data =
[[633 455 343 522 520 305 603 643 484 628 319 649 378 643]
 [466 507 557 451 485 517 429 383 581 408 532 436 559 423]
 [487 608 538 637 361 496 670 468 343 442 501 492 557 480]
 [269 734 831 628 249 774 543 153 373 159 785 230 803 206]
 [249 536 823 310 482 788 143  31 764 121 802 153 787 131]
 [528 514 477 521 467 440 550 493 487 493 451 523 497 513]
 [623 262 332 210 748 307 214 538 874 603 331 585 352 580]
 [522 599 494 655 367 451 708 524 320 487 457 536 519 525]
 [756 391 184 536 576 147 681 824 462 785 162 798 240 795]
 [371 616 685 546 369 640 495 274 465 286 650 336 678 318]
 [480 694 555 771 261 508 830 498 175 437 508 505 580 492]
 [468 361 534 236 654 503 160 324 850 398 524 402 530 388]
 [577 614 430 727 342 382 824 624 231 561 389 614 465 604]
 [605 377 366 380 615 335 412 562 662 584 352 591 392 583]
 [314 777 780 738 192 720 702 249 232 220 727 301 766 279]]
Rows and columns are counted from 0.
row 0 col 0 = 633
row 3 col 3 = 628
row 0 col 5 = 305
row 8 col 9 = 785
row 5 col 13 = 513
row 9 col 2 = 685
row 6 col 9 = 603
row 5 col 12 = 497
row 8 col 12 = 240
row 7 col 1 = 599
row 11 col 5 = 503
row 6 col 11 = 585
row 10 col 3 = 771
row 6 col 12 = 352
row 0 col 7 = 643
row 8 col 3 = 536
row 9 col 6 = 495
row 3 col 0 = 269
row 4 col 0 = 249
row 10 col 12 = 580
row 13 col 7 = 562
row 7 col 11 = 536
row 13 col 3 = 380
row 14 col 0 = 314
row 11 col 1 = 361
row 4 col 12 = 787
row 0 col 1 = 455
row 7 col 3 = 655
row 13 col 8 = 662
row 1 col 8 = 581
row 9 col 12 = 678
row 14 col 2 = 780
row 10 col 13 = 492
row 5 col 11 = 523

m =
[[  4   9  11   7   2   7   5  -2]
 [ 18  -2  -8   1  14 -12   6  17]
 [  6   1   7  -4  12   4  -6  -2]
 [ 19  12  -7  24  -4 -12  36  25]
 [ 15   9  -2  16   1  -7  22  17]
 [ 30  -1 -22  14  10 -26  28  38]]
m[0,0] => 4
m[2,1] => 1
m[3,6] => 36
m[3] => [19, 12, -7, 24, -4, -12, 36, 25]
m[3,4] => -4
m[5,5] => -26
m[5,1] => -1
m[1] => [18, -2, -8, 1, 14, -12, 6, 17]
m[1,7] => 17
m[0] => [4, 9, 11, 7, 2, 7, 5, -2]
m[:, 5] => [7, -12, 4, -12, -7, -26]
m[1,2] => -8
m[0,1] => 9
m[4,1] => 9
m[3,7] => 25
m[1,1] => -2
m[5,7] => 38
m[4] => [15, 9, -2, 16, 1, -7, 22, 17]
m[4,0] => 15
m[5,6] => 28

grid =
[[-242  -15  163  159  630   72 -364]
 [  93 -153   34 -226  550  931 -417]
 [ 461 -135  158 -278 -369  243 -619]
 [ 203 -135  403  627 -542    3  427]
 [-164  231   26 -437  134   92   92]
 [-356  660   45  204 -189  443  729]
 [ -90  745 -444 -184  -73  116 -568]
 [ 404  390  -14 -387  303  -85 -389]
 [ 337  610   89  488  -20   82 -367]
 [-238  263  -44 -739 -661  566 -100]
 [-737  189    8 -206   19  105 -467]
 [-521  195 -308  -37   -5  -92  458]]
Indices start at 0.
(0, 0): -242
(0, 6): -364
(4, 4): 134
(3, 2): 403
(11, 5): -92
(8, 4): -20
(9, 1): 263
(0, 4): 630
(6, 5): 116
(0, 5): 72
(10, 6): -467
(2, 2): 158
(7, 1): 390
(8, 0): 337
(1, 2): 34
(7, 5): -85
(2, 0): 461
(4, 3): -437
(7, 0): 404
(10, 5): 105
(6, 4): -73
(11, 3): -37
(7, 6): -389
(5, 2): 45
(1, 4): 550
(3, 4): -542
(11, 0): -521
(9, 5): 566
(1, 5): 931
(10, 0): -737
(3, 1): -135
(6, 3): -184
(1, 6): -417
(9, 6): -100

x =
797	918	444	691	747	710	843	649	937	650
78	771	510	657	812	976	820	568	780	581
316	722	975	917	713	663	592	666	650	699
x[0,0] = 797
x[0,2] = 444
x[2,4] = 713
x[0,8] = 937
x[0,4] = 747
x[0,1] = 918
x[1] = [78, 771, 510, 657, 812, 976, 820, 568, 780, 581]

A =
[[-14 -14  14  34  18 -12  16  -9  16  24]
 [  1 -22  -4  37   3   3   2   4   1  15]
 [-15  10  21  11  20 -14  21  -9  21  19]
 [ 12  36   1 -26  -5  13   2  18   1 -10]
 [  2  18   6  -4   4   3   8   7   7   3]
 [  8  13  -1  -1  -2   8   2  12   1  -1]
 [-27   1  31  24  32 -25  31 -20  31  31]
 [-19   4  24  18  24 -17  24 -13  24  23]
 [ 35   4 -31  -2 -29  35 -23  36 -25 -19]
 [ 26   2 -22   3 -20  26 -16  28 -17 -12]
 [  1  14   7   0   5   2   8   6   7   5]
 [ 20 -16 -21  24 -16  22 -13  21 -15  -2]
 [ 23 -27 -26  33 -19  24 -17  23 -19  -1]]
A[-13][-10] => -14
A[1][-1] => 15
A[-8][8] => 1
A[-4][-4] => -16
A[-12][-4] => 2
A[:, 9] => [24, 15, 19, -10, 3, -1, 31, 23, -19, -12, 5, -2, -1]
A[7][8] => 24
A[12][-3] => 23
A[-3] => [1, 14, 7, 0, 5, 2, 8, 6, 7, 5]
A[3] => [12, 36, 1, -26, -5, 13, 2, 18, 1, -10]
A[3][-1] => -10
A[12][2] => -26
A[6][-3] => -20
A[11][0] => 20
A[-8] => [8, 13, -1, -1, -2, 8, 2, 12, 1, -1]
A[11][6] => -13
A[:, 5] => [-12, 3, -14, 13, 3, 8, -25, -17, 35, 26, 2, 22, 24]
A[-6][-9] => 4
A[10][-10] => 1
A[11][-2] => -15
A[8][9] => -19
A[-5][-5] => 35
A[9][7] => 28
A[-2][-6] => -16
A[8][-4] => -23
A[:, 8] => [16, 1, 21, 1, 7, 1, 31, 24, -25, -17, 7, -15, -19]
A[-1][-9] => -27
A[1][-2] => 1
A[7] => [-19, 4, 24, 18, 24, -17, 24, -13, 24, 23]
A[-12][3] => 37
A[-8][-6] => -2
A[:, 2] => [14, -4, 21, 1, 6, -1, 31, 24, -31, -22, 7, -21, -26]
A[-8][-7] => -1
A[2][-3] => -9
A[7][9] => 23
A[3][6] => 2

a =
[[  0  -1   1  -7   5  -7  -7  -4   1  -6   3  -1   2   2]
 [ -4   0   2   0   2  -4  -8  -3   4  -2  -1   2  -3  -2]
 [-16  -2   9   7   3  -8 -22  -7  10  -5  -6  10 -13  -9]
 [  1   0   0  -2  -1  -1   1   0  -2   0  -1  -1   2   1]
 [ 11   4  -7  -6   7   3   9  -2   1  -1  11  -2   3   8]
 [ -9  -1   5 -11  17 -22 -29 -15  11 -17   5   5  -5  -2]
 [  1   4  -3   9   4  10   5  -2   7   1   4   6 -10   0]
 [ -3  -2   3  -2  -2  -4  -5   0  -2  -1  -4  -1   2  -2]
 [ -1   3  -3   6   4   5   0  -3   7   0   3   4  -7  -1]
 [  3   4  -5   2   9   4   1  -5   8  -2   7   4  -7   2]
 [ -3  -1   3  -4   1  -6  -8  -2  -1  -3  -2   0   2  -2]
 [  8   2  -7   9  -6  17  23   9  -3  10   2  -2   0   3]]
Indices start at 0.
(0, 0) => 0
(3, 3) => -2
(0, 9) => -6
(1, 8) => 4
(3, 12) => 2
(6, 5) => 10
(11, 10) => 2
(2, 1) => -2
(6, 6) => 5
(6, 10) => 4
(10, 7) => -2
(2, 3) => 7
(6, 13) => 0
(8, 1) => 3
(5, 6) => -29
(3, 10) => -1
(4, 10) => 11
(5, 1) => -1
(7, 2) => 3
(7, 3) => -2
(3, 5) => -1
(10, 5) => -6
(2, 2) => 9
(10, 0) => -3
(9, 7) => -5
(9, 4) => 9
(7, 12) => 2
(1, 10) => -1
(10, 9) => -3
(9, 5) => 4
(1, 1) => 0
(4, 2) => -7
(7, 5) => -4
(1, 12) => -3
(10, 1) => -1
(11, 3) => 9
